The rows of X fall into several groups, which share some directions, and each row is roughly a mix of its group's hidden directions.
X:
[[ -8 -27  38  22   9 -12 -15 -26   6   9]
 [  9  28 -29 -15 -20  21  25  18  10 -15]
 [ -2 -36  12  -2  17 -10  17   9 -20 -36]
 [-12  18 -37 -20  -8  -7   4  23   4 -33]
 [ -5   6  29   1  10  28 -32  23  25   7]
 [-22 -27  24   0  -6 -10   1  16 -25 -35]
 [-27 -26  -1 -17 -25  24 -28   7 -12  11]
 [-23 -12 -16  -5   3  42 -25 -26  -2  -2]
 [  8 -24 -31 -30  -6   6  19   2   1 -32]
 [-20 -40   6 -12   6   0   9  32 -13 -23]
 [ 22   1 -26  -4 -15  31 -16  -1  10  36]
 [ 16 -32 -27  -9   0  10   4   7  19 -38]
 [ 45  -2   6  13 -12 -33  10  11   8 -15]
 [-21  22  16 -34  19 -15   3   4  -5 -32]
 [ 19  22  -6  10   5  19 -18 -36  27  15]
 [-45 -10  16  -9 -18 -10   6 -31  -8  -6]
 [-29  18   7   0  29  24  -2 -37  -7   9]
 [-17 -13  43  -5  13 -20  17  22 -12 -11]
 [ 13 -28 -23 -15 -12  13  20   5   4 -40]
 [-42  -5  29   7 -26  -5  -8 -21   1  -9]
 [ 37  -3 -32  -8  34   1   2  18   2  -6]
 [ 29  14  19  24  -9  13  31 -13   7  24]
 [  3  10 -21  26 -18  13 -44   0   3  19]
 [ -1 -10  39   9  10  23 -33   8  16  17]
 [-17  33  23   4  -9 -12 -10  -3 -10  41]
 [ 27  18 -16 -34  34   6   9  12  -2   8]
 [-36 -22  33 -11  -1   2  -3  29  -9  -8]
 [  8   0 -39 -31  -2  -4  25  26   0 -14]
 [ 25  12  24  31 -16   8  28 -16   6  19]
 [ -8 -31  33   3  25   4 -11 -24   9  21]
 [-17 -26  44  -1   7  -8   3  16  -8 -26]
 [ 13 -26 -25 -21   7   5  29   1  -6 -34]
 [-18   6  24   3  26  -7 -35  26  20  -7]
 [ 25  29   7  29   3  14  18 -25  -7  22]
 [-15 -13 -18 -20  14 -20 -34  25 -19 -12]
 [ 18 -13 -21 -16 -12   1  40 -16 -22  18]
 [ 21  18  21  17   2  12  31 -14   2  34]
 [  1  17 -10  22  20  -3  13 -27 -10 -41]
 [-11   9 -28 -34 -10  15  10  26  16 -22]
 [ 22  41 -10   7 -14 -12  -3  -9  16  32]
 [ 11   0 -38  13 -20  21 -17 -11 -15  28]
 [-10   8  23  17   4   1 -38  24  25 -20]
 [ -4 -19  35  18  21 -16 -24 -13 -10  22]
 [ 16 -26 -30 -15  14  22  14  -8  -2 -31]
 [ 30  21   4  21 -16   8  39 -10   2  15]
 [-34 -11  21  25 -24   3 -13 -28  -1  10]
 [ -1  -2  33  27   0  13 -33 -21 -11  20]
 [  0  -5 -29 -18  23 -20  20 -19 -32  12]
 [-17 -16  29  -3   7 -24  20  25 -21 -23]
 [-14 -21  24  10  -1   1 -31 -28 -24  19]
 [ -8  12 -20 -30 -18 -12  33  30  -3  -5]
 [-20  20  26 -28  26 -20  20  -4 -14  -7]
 [-22  -8  -5 -18  38  23  11 -20 -11  23]
 [  2 -17  44  25 -13  11  -8 -21  12  14]
 [-10  11  25  -9   9 -23  28  13 -17 -35]
 [-21  24  27  19  -2  -6 -25 -11  -1  34]
 [-22  -1  14 -10  -1  31 -26 -30  -3  26]
 [ -1  -7  18  21  16  -8 -18 -36 -26  24]
 [ 43   6 -26  -2  27  -1   9  25  -3   6]
 [-11  12 -27 -21  25 -21 -13  33  -7 -14]
 [ 42   8 -25 -18   8  18  15  23  -3   6]
 [ 20  26  25  30 -11  14  20 -13   7  21]
 [ -4 -26  18  -7  -7 -24  14  42 -11 -16]
 [ 27  10 -33   4   0  11  -6 -41  -3  14]
 [-10 -12 -29 -23  -6  -2 -25  29  -1 -30]
 [-31  -4   9 -18  15  12 -30  18  27 -17]
 [  9 -19 -27  12 -19  25 -22 -14  14  30]
 [  2  -4 -27  21 -22  15 -42  -3  13  13]
 [-37  -9  24  15 -30   6 -16 -23   7  -4]
 [ -9  14  30  21  -7  11 -27  16  31 -16]
 [-39 -10  35  15 -13 -21   1 -15   3 -10]
 [-27 -13  43 -13  14  -5   7  29   4   7]
 [-20  15  22 -21   0 -26  18  12  -9 -35]
 [ 28   4   3   1 -15 -35  15  36  11   9]
 [-14 -11  18  16  37 -17 -22 -29  -5   7]
 [ 41  -3 -19 -20  23  13   9  20  17   6]
 [  4  14  -8   7  13  32 -19 -38  24  13]
 [-26 -20   4  28 -37   4 -12 -23   0   8]
 [-23 -21  -1 -18 -23  19 -24  -8 -29  19]
 [ 25 -10 -16  19  17   0  10  -9  12 -45]
 [ -5   0  30   4  17  30 -25  10  33   7]
 [ -7  -8  38   7   8 -26  16  18 -10 -32]
 [ 15 -18 -17  25 -26  34 -16  -8  10  16]
 [  7 -23 -25 -12  -8   4  21   4  -8 -45]
 [ 37 -11 -16   2 -19 -32  16  21  -8 -10]
 [ 40 -12 -18  -2  39   4  11  15  10   2]
 [ 12  20 -34   2   6  22  -8 -34   9  22]
 [-33 -27  11  27 -19  -5   1 -29  -9 -12]
 [ 21 -23 -29 -11 -13  17  13  12   4 -36]
 [ 21 -32 -23   0 -14  13  12  12  13 -35]
 [ 32  -7  -2   2 -27 -28   4  36  12  -1]
 [-20  10  27  14  -4 -13 -29  26  21 -20]
 [ 15   6   5  16  20  23 -13 -41  23 -12]
 [ 27  14  28  29  -7  17  13 -12   2  29]
 [ 11   2 -32 -10   3 -17  21 -14 -40  13]
 [-32  -7   9 -11  20  35 -13 -27  -4  14]
 [-23  33  27   1   5  -6 -10 -12 -15  34]
 [-35  -4   7  -7  12  36 -19 -27  -7   7]
 [ 27  10  -9  12   5 -23  16 -34 -27 -17]
 [ 12  20  22  20  -4  12  35 -25  11  22]
 [ 26  23   3 -30  33  14  17  11  -4  14]]
One row of each group comes first, with its name. Which group is each row after those in?
[20  7 29 22 -3 -1 37 -9 22 17]  M
[-32  14  37   4 -12   1  15 -21 -24   6]  W
[ 28  28 -20  15  22   2  10 -23  26   0]  E

[-14   4  35  21  20   8 -35 -17   6  13]  M
[-36 -20  26  14 -21   2  -1 -22   4 -23]  W
[  4 -18  36  17 -26  27 -13 -16   7  15]  M
[ 23  34 -36  -6   3   7  21  12 -17   5]  M
[  5   4 -21 -14 -33   0  13  33  12 -28]  M
[ -5 -24  19  -1  26 -16  26  19 -10 -31]  E
[  6 -29 -19 -14 -21   0  30   4  -5 -35]  W
[-28 -13  20  -8  10  36 -24 -24   3   8]  E
[ -5   9  35  33  14 -20  11  -3 -12  27]  W
